In the rows, zero is written as 128.
A state moves one step at a time under one of 7 hidden systems, and each row is a state written as 22 numbers. Each run below is a few steps of one system.
E, path 1, 11 rows:
[[117 131 133  95 183 115 160 141 143 185 178 117 121 162  87  50  71 169
  180 139 131 164]
 [189  94  94 128 113 151 162 196 113 105 118 146 102  96 158 119 102 140
  225  91 170 134]
 [179 148  98  96  88 175  60 129 121 112 119 168 166 181 181 103 181 147
  134 112 113 160]
 [ 98 101 134  96 126 147 113 136 178 215 147 103 194 169  87  75 141 103
  151 139 120 100]
 [ 88  78 127 149 168 197 147 179 141 142 144 122 105  76 111 170 155 136
  194 133 133 160]
 [123 160 143 129 171 130 101 151 103 115 149 139  84 134 204  84 180 152
  113 108 163 201]
 [150 134 143  80  92  52 118 157 131 203 148 140 137 151 124  91  70 172
  151 117 146 139]
 [152 126  73 112  83 200 132 152 156 108 143 153 107 127 110 144  61 107
  191 103 115 125]
 [154 167 112 162 156 190 105 139 131 116 118 130 169 198 171 129 207 112
  154 122 115 100]
 [ 80  95 141  98 161 128 134 147 134 170 125 100 218 112 102  70 159 180
  123 168 117 130]
 [ 80  45 157 124 140 150 126 152 124 136 116 130  63  69 116 109 117 133
  157  66 156 162]]
N, path 2 (11 x 22):
[[ 67 122 159 113 147 158  83 156 129 163 147 119 117 120  81 149 100 226
  147 126  68 177]
 [ 97 157 147 145 154 103 200 141 118  70 169  68  99 143 132  69 107 110
  157  75 199 130]
 [205 105 111 115 115 134 130 153  98 125  95 211 135 150 158 159 122 209
  199  89 123 138]
 [150 123  91  88  94 170  78 124 142 106 131  83 138 133 122   9 111  88
  117 132 116 137]
 [147 104 158 177 117 118 112 169 132 176 129  90 166 143 140 186 231  99
  179 139 148  91]
 [ 49 125 112  77 176 184 131 103 144 128 155 175 155 105 132 108 170 154
   88 162 125 211]
 [120  78 187 151 169  52 142 135 119 197 110 116  50 114 117  86  97 113
  129  88 168 109]
 [148 152 117 108  70 127 118 160 108  83 178 118 102 107 110 191  86 210
  184 132 113 204]
 [146 203  93 120 120 139 148 146 141  98 138 146 131 180 200  56 113  66
  123  79 187 100]
 [174  98 117 132 140 173  73 169 143 212  77 153 184 153 113 140 139 181
  172 152  53  73]
 [ 46 111 133 136 153 184 134 123 135  71 153  21 151  87  90  66 183  91
  106 157 130 145]]
E, path 3:
[[100 168 101 113 113 149 112 150 144 124 149 115 148 100 142 134 123 119
   97 167 118 141]
 [ 81 140 155 152 147 135 118 156 135 158 109 123 120 138 132 134 116 134
  120  88 122  80]
 [113 141 140 132 154 136 139 119 110  96 146 118 116 137 102 137 113 189
  143 126 107 158]
 [147 124 125 118 133 103 169 125 116 103 122 139 126 138 146  80 114 117
  137  96 174 121]
 [189  96 113 108  91 115 110 113 119 143 106 167 143 132 120 151 123 148
  144 138 109 128]
 [129 129 104 124 104 169 109 112 151 120 138 101 137 134 120 103 142  61
  118 146 121 121]
 [102 125 150 156 141 126 129 147 136 162 128 121 154 129 132 179 182 124
  137 141 132 104]
 [ 73 134 129 112 166 140 129 131 128 126 140 129 109  89 127 108 117 153
   92 151 119 171]
 [138 125 164 149 132  84 128 148 110 135 124 117  72 135 139 116 101 140
  142  78 153 119]
 [171 158 102 103  88 119 139 112 119  90 153 150 136 148 126 153  95 161
  146 134 125 156]
 [144 138  92 120 119 151 136 122 149 138 101 150 159 152 140  95 116  77
  124 120 132  69]]
C, path 4 (11 x 22):
[[160 173 108 135 124 124 129  77 129 102 129 146 130 167 144 135 134  91
   90 147 121 109]
 [160 129 105 141 132 126 127 118 128 139 101 129 160 109 120 155 129 126
  106 191  86  93]
 [ 86 140 133 157 143 142 129 115 130 100 112  98 114  90 114 147 120 102
   77 144 106  97]
 [102 142 166 144 145  86 143  84 112 117 134 132 129 144 116 170 149 148
   93 133 127 128]
 [143 137 107  97 128 106 160  84 128 114 136 163 122 128 107 124  70 140
  108 146 123 140]
 [193 135 119 154 110 113 117 109 118 112 103 138  94 134 140 147 106  99
  121 124 117  99]
 [142 169 111 138  97 141  94 128 120  92 123 103 162 130 143 150 152 132
   98 158  95 116]
 [ 84 134 123 137 157 140 150 110 150 144 111 126 172 130 111 127 140  97
   92 153 116  73]
 [107  93 151 149 166 125 147 101 119 129 128 124 100 101  83 171 126 147
  126 151 106 136]
 [127 152 140 124 130  86 149  95 107  79 148 125  86 121 139 114 110 131
   93 119 157 166]
 [187 136 113 106  81  79 127 108 119 138 110 180 148 153 148 147 102 137
  116 124 135 108]]
X, path 5 (11 x 22):
[[110 128 119 123 163 163 146  45 145 113 112 162 164 179 121  99 172  70
   76 133 122 101]
 [174  58 154 153 148  92 123 108 112 168 111  85 130 100  75 140 154 135
  138 196  97 121]
 [101 148 143 134  81 101 117 121 102  50 142  90  83  71 145 145 120 115
   73 119 151 165]
 [113 164 153 141 121  99 109 110 139 180 119 187 137 180 158 201 154 120
   94 108 129  98]
 [114 136 103 112 146 152 130 107 160 161 141 122 127 123  62 120  52 127
  114 184  63 117]
 [137 155 138 198 167 117 169 155 112  77 122  65  89 112 149 127 132 100
  143 116 156  88]
 [125 149 139 120 116 131 106 109  94  81 108 153 183 154 141 166 169 217
  112 118  97 137]
 [ 95  80 144  94 118 108 140  71 149 159 105 135 147 139  82  70  97  82
   87 113 129  84]
 [184  97 139 179 115 136 123 121 120 115 147  89  68 122  99 193 143 103
  184 138 118 140]
 [123 196 101 113 120 126 119 103 118  73 146 147 140 120 186 133 159 118
   49 165 141 165]
 [109 101 154 131 134  84 119 151 150 228  93 134 175 122 112 145 122 133
  111 147 114  58]]
Y, path 6 (11 x 22):
[[ 60  82 137  88  79 153 107  97 161 144 135 145 134 109  90 141 119  92
  103 104 124 137]
 [142 141 131 176 171 167 126  98 142 131 146 132  73 166 134 160 167  62
  140 127 130 128]
 [134 168 131 135 168  89 143 123 110 144 150 121 133 120 124 150 128 174
  101 205 108 152]
 [ 88 133 127 121 120 107 144 161 133 135  94 143 119  79 141 114  59 134
   88 102 141  85]
 [146 135 133 148  93 169  96 116 118  80 113 132 113 165 119 168 123 142
  154  71  96 109]
 [138 159 110 111 135 123 160  80 135 102 163 111 171 174 105  89 132 112
  126 160 133 136]
 [142  70 116 134 132 110 152 139 132 163  85 138 162  76 120 134 136 107
  125 165 133  84]
 [115 114 142 136 115 162  65 123 114  98 118 110  81  97 139 122 151 128
  100 114 105 166]
 [113 169 159 137 121  81 135  95 130 136 162 128 125 184 139 148 152 108
  107 114 159 130]
 [120 115  98 107 143 139 161 127 151 170 131 183 137 108 102 164  81 140
  138 164 112 124]
 [146 150 116 163 144 156 103 160 123 111 106  95  83 109 146  98  99 107
  123 118 106 100]]
H, path 7:
[[131  83 153 124 115  96 134  98 124 151 132 163 109 122 144 153 185  93
  121 113 182 156]
 [155 139 102  90  86 123 102 117 141 151 151 176  93 113 125 157  79 127
  115 154 116 176]
 [154 178 107 146 112 103 147 167 143 135 143  97 115 130 149 115  83  81
  134 135 155  88]
 [106 174 121 152 128 142 129 171 124 111 120 111 186 123 141 181 141 180
  129 147 102  91]
 [ 58 131 152 124 190 146 143 100 137 141 110 134 148 153 102  83 125 143
   90 108 108 101]
 [142  54 172 161 150 114 130 108  99 122 104 121  78 112  97 146 143 152
  155  96 122 131]
 [163 126 108  88  85 120 140  77 109  60 157 154 108 140 134 114 126 126
  129 111 157 195]
 [204 121  94 112  74 104 107 132 144 174 108 167 152 143 164 124 130  76
  128 144 146  92]
 [107 164  94 137 106 174 101 162 163 138 149  75 153 102 100 150 104 102
  123 190  76 107]
 [ 43 168 158 174 199 132 167 153 141 131 147  89 142 132 145 136 178 106
  113 126 160 109]
 [ 88  99 175 122 177  98 127 113 100 151 106 178 108 111 118 166 133 219
  103 117 108 161]]
B, path 8:
[[130 120 133 135 141 126 124 165 122 130 159 105  64  83 136 118 114 130
  149 135 149 186]
 [123 164 127 110 105 105 127 184 126 138 143 150 125 127 179 129 115 153
  142  97 174 148]
 [125 134 101  88 120 155 111 150 148 170 118 174 153 140 125 109  81 161
  136 125 101 124]
 [149 123 108 148 139 170 130 164 137 122 120  87 124 129 107  99  96 119
  174 125 106  95]
 [142 121 135 139 133 135 143 156 102  84 132  98 162 137 142 118 179 169
  176 113 148 139]
 [104  83 138  84 134 127 125 107 124 142 123 153 142 130 126  65 146 144
  119 105 147 163]
 [152  85 132 124 108 134 108 127 136 156 136 139  63 114 113 128 100  95
  155 105 136 152]
 [149 181 102 128 104 133 129 164 135 115 174 125 119 133 166 154 134 114
  153 143 156 164]
 [118 139 112 106 143 131 114 167 142 185 112 153 182 127 156 102 136 151
  113 156 126 111]
 [ 99  96 137 140 149 167 109 154 133 142 106  98 117  97  83 116  93 157
  143 127  83 109]
 [118 146 146 157 140 132 169 148 107  67 146  92 108 144 134 127 133 143
  177  72 166 132]]
X, path 9:
[[117 180 132 123  93  89  98 111 106  88 139 118 122  95 132 176 109 176
   60 166  95 155]
 [ 79 162 150 147 126  94 143 114 151 161 110 134 135 149 125 155  95  84
   79 105 136  45]
 [131 141 129 165 156 168 120 112 131 117 133 107 112 151  71 184 108 156
  153 151  56 109]
 [117 165 129 147 169 111 170  88 108  58 123  97 135 130 138  86 140 112
   79 138 146 113]
 [150  83 161 141 109  82 128 109 102 135  86 138 167 132 106 181 156 176
  131 126 112  87]
 [106 119 131 111  89 142  96  70 135  93 129 112  96 119  92 114  95  85
   76 119 103 137]
 [155 148 148 177 138  98 135 110 132 146 149 115 112 160 139 186 178  76
  130 148 147 108]
 [104 151 104 112 129 140 122 121 129 119 131 137 157  86 118 160 114 159
   79 196  85 142]
 [ 89 130 165 164 156  98 131 142 130 150  99  95  99 119 129 107 109 101
   98  95 136  67]
 [130 149 150 142 125 138 124 110 110  91 154 118 118 165  93 185 122 191
  160 115  94 151]
 [124 143 104 109 138 116 177  71 133  97 114 166 149 135 137  97 115  89
   77 133 149 105]]
C, path 10, 11 rows:
[[ 75 159 139 144 140 139  87 188 130 145 156  61 146  77 142 145 173 154
  106 188 112 161]
 [ 25 135 165 124 172  95 191 147 148 170 133 141 139 119 123 118  97 132
  105  93 173  93]
 [141 100 157 121 139 120 135 113 108 138 136 174  69 148  89 167  74 207
  182  81 105 165]
 [198 177 103 118 104 121 125 124 106  61 149 112  95 175 160  49  95 117
  146  92 155 153]
 [203 111  95 124  71 129 112 161 123 137  81 149 219 145 171 138 179 123
  156 131 133  64]
 [ 66  97 105 122 132 240  77 138 168 141 112 103 158  92  99 112 156  92
  113 154  71 116]
 [ 62 107 199 183 197  99 153 115 132 160 164  60 102 128 102 146 204  96
  128 136 162 140]
 [ 97 120 133  78 135  65 198 129 108 120 171 178 118  75 128 147  89 202
  130 143 181 217]
 [185 130 120  97  99  96 107 117 129 158 100 209  45 154 160  92  29 106
  119  56 146 125]
 [227 181 110 148  45 141  48 164 120 115 141  83 140 192 135 155 127 143
  182 131  75 104]
 [ 76 187  71 143 149 220 151 175 161  94 123  93 234 135 161  96 179  83
  126 156 129  61]]
Y, path 11 (11 x 22):
[[107 160 133 144 118 141 133 110 135 116 128 146 143 155 113 200 124 141
  121 121 102  99]
 [114 144 109 126 168 151 155  98 132 109 121 132 131 136 106 100  95 127
  109 144 102 111]
 [161 110 141 159 123  95 143 119 105 103  96 100 128 109 119 144 125 130
  122 133 121  82]
 [123 127 117 104  90 131 119  92 118  79 127 136 136 110 130 131 132 130
   92 130 128 155]
 [140 127 129 126 115 120 117  91 145 156 117 152 131 158 128 126 136  76
  102 126 129  96]
 [125 123 125 138 129 146 110 116 141 145 143 110 119 115  94 166 125 118
  125 174  90 136]
 [ 96 171 130 151 153 128 138 139 131 108 131 109 118 113 154 125 140 104
   90 138 142 115]
 [116 128 147 134 135 113 126 114 115 133 103 157 140 138 121 169 127 173
  113 118 105 106]
 [120 128 124 115 130 133 142 102 129 104 133 125  99 127 104 100  74 120
  117 111 123 129]
 [178 135 117 151 101 112 139 121 118 103 121 122 134 134 140 164 136 106
  138 134 136 100]
 [124 135 103  99 115 147 110 110 135 125 128 140 166 120 129 113 132 133
   96 164 104 141]]
H, path 12 (11 x 22):
[[ 80 123 108  68 128 154 100 142 128 142 110 219 139  77 184 115 139 164
   68 127 138 187]
 [135 119 165 132 111  96  67 151 143 203 127 102  51 152 117  82  69 103
  131  79 122 114]
 [152 154 114 137  95 130 178 175 116  80 187  86 146 139 109 176 114 172
  227 123 153 152]
 [131 165  79  99 172 172 152 139 134 127  99 204 194 152 193  74 148 143
  112 130 140 110]
 [128  73 164 147 145 143  45 150 125 186  74  75 117 101  94  81 127 148
  110 140  60  94]
 [ 64 105 158 131 114 143 163 119 125  61 190  58 116 120  88 125 155 112
  170  89 176 181]
 [160 115 119 103 142 124 138 116 121 162 122 251 129 156 193 162 184 142
  143 106 174 171]
 [185 123  97  85 106 115  69 136 141 182 121 131  88 105 103  63  35 132
  108 178  75 143]
 [122 151 122 171  86 127 164 203 132  76 154  25 139 106 140 122 127  79
  185 103 184  79]
 [ 76 182 126 121 153 177 116 142 130 127 132 184 210 171 171 186 207 195
  119 127 115 144]
 [ 94  81 159 105 215 119 118  94 148 226 103 143 101 138  79  37  79 137
   89 139  89 118]]
N, path 13:
[[139 111  90 116 100 156 154 159 144 134 121 136 184 111 115 142 115 128
  169 146 127  97]
 [107 122 129 151 150 187  94 118 131 109 109 121 108 125 146 114 176  91
  107 114 115 124]
 [119 114 171 129 146  77 120  99 109 155 131 117 145 149 109 132 166 162
  110 145 122 137]
 [110 101 113  96 115 114 182 125 137 122 152 147 121  85 108 129  89 119
  140 134 168 156]
 [165 143 128 149 116 135  95 142 121 124 121 150  56 132 163 149 112 111
  135  94 131 134]
 [146 185 117 114 110 116 100 139 130 135 147 106 164 166 135 111 120 155
  121 156 101 124]
 [ 94 120 110 136 143 154 170 161 153 144 113 121 179 112 124 120 131  99
  145 135 143  70]
 [100  95 151 150 164 172 102 111 113 112 102 134 103 118 117 147 163 154
  121 111  95 138]
 [128 123 165 118 126  64 145  83 104 106 148 100 123 146 107  96 134 145
  108 123 152 156]
 [174 105 102 102  82 102 165 134 132 136 139 176 124 114 134 160  91 121
  169 123 168 138]
 [160 159  92 127 108 179  69 142 144 129 129 138  92 132 160 112 113  90
  115 132 101 140]]
B, path 14:
[[162  67  76  77 131 192 153  91 136  99 143 157 152 122 112  63 156 101
  168 148 146 191]
 [182  85 140 148 129 126  68 160 121 163 124 102  68 109 171  79 190  76
  144 129 155 164]
 [ 87 138 143 100  85 115  94 178 140 163 189 102 131 104 130 169 154 153
  147 149 150 202]
 [ 59 142 109 110 172 161 162 190 164 186 131 177 127 102 161 111  95 116
  133 113 162 118]
 [160 138 128 149 170 149 111 169 110 141 111 147  78 131 124 138  72 205
  169 116  75 130]
 [137 162 118 112 105 101 168 153 113  71 151  76 156 141 119  66  79 159
  155 105 153 121]
 [168  68 110  97  84 144 126 132 116 124  75 181 183 135 147 109 150 148
  162  82 143 101]
 [137 108 114 111 123 200  73  94 144 122 151 109 105 152 100  82 145  95
  137 135  92 173]
 [146 107 146 156 134 102 143 168 135 167 161  83 122 127 133 131 178  84
  182 140 181 134]
 [ 93 122 118  97 142 141 131 153 120 133 142 174 140  75 158 148 155 178
  114 157 144 195]
 [ 92 143 144 129 157 129 102 155 141 173 116 136  68 125 140  78  68 117
  105  90 126 115]]

Name the system that made each run.
path 15:
[[127 131 186 137 115  60 140  72 105  93 150  65 111 191  88  81 124 120
  123  79 149 119]
 [166  74 107  88  61  95 170  78 129 120 125 197 156 111 123 182 136  99
  137 131 173 142]]
 | B
path 16, 2 rows:
[[ 88 126 175 140 172  93 135  87 115 134 102 147  83 145 121 104 102 136
   79  78 129 107]
 [187 129 139 132 106  85 150  82 113 116 144 136 108 171  83 176  85 156
  161 127 110 126]]
 | X
path 17, 2 rows:
[[161 110 122 128 114  93 144 137 123 140 123 158 100  95 145 163 117 119
  134 138 157 140]
 [148 164 108 121  97 136  89 145 134 133 123 144 111 128 154 132  97 128
  105 129 107 127]]
 | X
path 18:
[[130 100 131 109  48 142 138 101 118  40 135 108 163 154 107 131 147 117
  164  61 155 126]
 [163 104  96  97 124 178 114  78 147 141 137 191 159 170 152 118 205  75
  134 144 141 163]]
 | C
path 19, 2 rows:
[[143 168  94 120 124 166 157 111 146 100 181 152 107 167 141 145 127  88
  162 125 155 162]
 [181 144 105 136 169 128 111 148 124 171  96 156 124 137 170  96 127 134
  121 159 110 106]]
 | N
path 20, 2 rows:
[[ 89 149 111 140 101 154 130 149 141  88 115  89 122  92 113 127  68 102
  106 113 111  79]
 [131 149 133 160 130 161 127  95 113  64 113 121 166 172 133 161 185 132
  123 110 111  94]]
 | Y
path 21 (2 x 22):
[[170 140 114 132 147  90 118  80 150 195 105 152 146 163 146 100 148  43
   67 183 128  75]
 [ 99 111 130 155 102 125 121 146 137 126 129  66 124  42  73 204 103 120
  106 195  86 107]]
 | H
path 22:
[[116 145 114 127 181 137 181 144 113  84 149 113 100 100 114  96  78 171
  145 141 132 160]
 [173 120 141 125 101  79 130 151  94 108  91 144 118 135 170  90 112 158
  139  68 164 106]]
 | B
path 23 (2 x 22):
[[151 137 122 112  98 134 111 139 117 122 104 161 176 176 154 120 141 169
  147  85 127 102]
 [124  86 125  98 123 150 128 116 145 150 143 109 155 151  76  73 113 125
  163 126 118 131]]
 | Y
path 24:
[[177  82 147 147 101  93 121 133  99 120  94 110 149 119 124 143 161 150
  149 121 129  97]
 [106 114 119  83  96 141 115 105 132 106 151 135 130 113 128  95 135 117
  107 127 145 186]]
 | Y
path 25 (2 x 22):
[[159 122 119 103 128  93 139 168 113 159 131 169 113 104 152 128  94 181
  153 136 146 162]
 [139 151 102 108  99 140 119 171 128 111 114 122 129 121 145  76  71 142
  137  97 130 110]]
 | H
path 26:
[[136  98 129 136 162 171  90 147 137 167 122 138  82 122 136  99 144 109
  145 125 116 150]
 [138 127 142 121 118 101 124 153 113 122 167  88 111 114 131 109 141 146
  150 138 154 185]]
 | H
path 27, 2 rows:
[[ 76 131 142 129 151 139 128 143 141 148 155 101 155 124 120 122 164 133
  127 148 132 145]
 [ 87  96 146 126 166 124 157 136 122 138 126 149 105  95 122 132 121 154
  132 114 146 146]]
 | X
path 28, 2 rows:
[[134 129 159 162 168  83 159 140 134 184 188 119  63 121 114 192 138 111
  165 168 161 176]
 [124 185  86 105 134 119 156 150 115  88 123 189 110  72 176 156  62 173
   81 154 131 153]]
 | X
path 29, 2 rows:
[[ 95 118 156 118 102 117 120  88 124 114 131 153  98 129 111 161 112 128
  101  90 128 143]
 [162 144 122 134 132 113 131  82 141 152 137 163  96 161 122 156 111  90
  116 146 121 121]]
 | X
path 30, 2 rows:
[[111 153 106 144 169 170 161 146 120  83 117 142 163 119 158 142 164 155
  135 137 133 121]
 [113  96 155 112 155 110 106 122 109 147  89 131 143 124 130  60 139 168
   98 115 118 122]]
 | E
path 31, 2 rows:
[[115 133 119 143 186 124 160 121 138 152 122 119 111 100 110 111 100 104
  101 178 116 108]
 [144 140 151 167 137  98 132 157  92  95 113  94 105 108 135 152 118 176
  137 119 123 112]]
 | X
path 32 (2 x 22):
[[ 99 164 143 149  81  97 126 118 126  98 139 115 140 112 157 197 175  90
   79 131 159 115]
 [ 75 162 135 118 154 106 127  92 146 166 122 168 127 126 115 161  91 137
   50 159  98 109]]
 | E
path 33, 2 rows:
[[ 76 139 128 117 129 151 157 156 126  76 149 100 135 125 142  70 128 132
  144  76 176 146]
 [153 100 148 112 137 105 129 120 114 169 109 202 127 163 139 145 134 181
  158  90 135 139]]
 | E
path 34 (2 x 22):
[[187  77 129 129 146  95 150 132 120 160 107 126 135 134 137  71 152  99
  159 131 167 107]
 [155 106 112 106  61 139  93 154 113  96 140 109 130  88 129 145 132 157
  153 136 122 173]]
 | X
path 35:
[[102 106 121 128 156 122 148 135 120 124  73 148 123  61 130 105  85 138
   78 135 119  90]
 [152 117 168 162 107 110  86 102  93  85 109  88  76 137 112 143 130 147
  120  89 100 126]]
 | E
path 36, 2 rows:
[[171 170 116 125  69 105 100  84 140 134 168 126 142 167 106 204 132 111
  115 184  94 138]
 [101 164  92 134 155 114 194 121 166 152 135 133 157 108 118 131  92  61
   94 186 141  69]]
 | H
path 37:
[[143 182 126 147 161 126 123 103 119 100 147 112 106 158 151 106 147 110
   96 150 127 143]
 [152 117 118 123 122  83 158 138 117 142  98 138 180 104 127 141 117 152
  117 162 130  88]]
 | C
path 38:
[[126 136 117 145 141 113 167 119 119  98 108 131 143  96 128 154 115 128
  103 153 127  92]
 [123 119 135 128 106 125 119  99 116 101  96 146 122 116 126 149 113 131
   92 109 114 103]]
 | N
path 39:
[[137 138 124 167 179 115 145 172 120 151 110 131  87  72 145 160 100 137
  122 166 122 111]
 [ 96 174 151 132 120 100 127 132  97  65 129  96 120 116 143 115 105 176
   86 101 132 134]]
 | H
path 40 (2 x 22):
[[111 149 113 118 118 152 100  90 130  84 115 118 139 127 157  81 164  75
   56 132 130 129]
 [126  93 172 149 133  86 114 132 133 201 133 105 151 138 101 170 179 134
  144 157 124 110]]
 | X
